Rotation paths and how fast each direction turns (degrees each step):
Each turn is a multiple of 5 degrees from 10 to 175, or 0.
Each row of a path follows its step; steps can be skipped.

step 0: [-32   3  -1   5   7  20  -5  22  21   1  19  18  -8   7 -12  26 -11 -25
   0 -32 -29 -21  23  -5  -5 -21 -34   1  11   6   8 -19 -11   1  16  13
  14 -16  -9]
step 1: [ -2  12  18 -19  39 -15  31  26  -3   8   6  -4 -14 -22   7 -11 -20  13
 -14 -22  27  24   2  -8 -11   6   6 -29 -19   6  14 -31  12   6 -19  -3
  -7  -9  12]
step 3: [ -5  20  -2  20   8 -14  -1  15  19  20  -5  18 -10  -2  17  14 -42   3
  25   6 -32  -4  -1  -7  35   2 -19  34 -24  -6  -9   0 -19  -6  -7   6
  -7  15 -13]
step 4: [-31 -29  -9 -34  15  -5  -2  22   1  -6  41  13  -3  17  23  -6   7   4
   5  14  16   7  22 -21  11   3 -33 -31  -9  -3   6 -12   0   8  13   2
  20   5   3]
step 5: [-16  16  -3  14  24  -6  32  20  -5  12   5 -16 -14 -12 -38  26  12 -16
  -7 -28 -12 -30   4 -17 -14  -4   7 -30  12  16   0 -10  10 -14   7   9
  -3  28   4]
step 6: [ -9  36  -6   0  23 -22  17 -23 -27   0 -11  -2   6 -14   8 -27 -23  -9
  -9   9 -10  20   1   7  22 -17   0   5 -23   6  41 -15   1  20 -26   3
  -7  10 -16]
step 7: [-22  20   6  -8   1  29 -27  17 -16  42   6   2  12  -3  10  25   6   4
  26  14 -15  10  29  14  17   3 -17   4   5 -12   9   5 -14   5  17   3
  27  -1  28]
step 8: [ -6   2   3  -6  -1  -7  18  30  26  16  39  15 -30  -5  -1   0 -12 -33
 -12 -26  -7   9   1 -29   4  16 -15   6 -10  -3 -20 -17 -35  -1  -7  -9
 -17   2   0]
step 9: [-22  10   9  -7  44  -9  24   7 -10 -24  13   2  -4  14   1 -16  -2  -7
  -1  18  10 -10  -6  17  11   7  11 -41 -11  35  -3 -17  10   1   5  32
  17 -12  12]
[ -1  -8   2  -3  -5   3   1  13   3   1  -1  -1   7  -3   9   2  -8   0
  -2  -4  -1   2   2   1  -5   1 -14  -6   6   0   2   5  -2   1   1  -9
  -3  -1   3] => 100
[  6  14  -3  -4   1   2  -3   2  -1   3 -10   0   1  -1   4   7   4   2
  -7   1   7  -3   3   5  -2   2   2  -4  -1   2   7  -5   0   2   0 -10
  -1   0 -12] => 80
[-2  0 -5 -2 -4  2 -3 -6  1  5  4  5  3  8  1 11 -8 -2 -4  4  5  6  1 -1
  8  7  1  2  1 -5  0  3 -8 -5  8  3 -9  0 -1] => 85
[ 3 -8  2 -8  6  1 -2  3 -6  8  0  0 -1 -1  5  3 13 -2  2  3 -2  7  7 -2
 -7 -1  8  1  2  2  2 10 -1 -6  5  2  4  4  0] => 135
[ 8 -3 -1 -4  8 11  1 -5  1 11  4 -7 -4 -5  1 -4  0  3 -4 -5 -3  1 -5  5
  5  6 -3  6  0  7  0 -2 -3  5  3 -1  0 -9  3] => 60
[ -1   1   8   9   5  -2   5  -2   5   1  -2  -4  -8   3   1   0  -2  -6
   1  -3   0   7   0   2   0  -9  -2   2   5   2  -4   5  -5   3   3   0
  -4  -1 -17] => 135
[  3  -8  -9   9   0   2  11   4  -2   3   3   4  -1   1  -4   6  -3  -1
  -6   3   4   3   0   1  -8  -1   8 -11  -2   5   2  -5   2   5  -2   5
  -1  -6  -1] => 90
[ 0  6 -2  4  8 -2  0  6  2 -2 -1 -2 -2 -3 -4  7 -3  9 11 -7 -3  0  2  0
 -5 11  5  0 -2 -6 -3 11  1  7  0  1 -7 -1  1] => 160
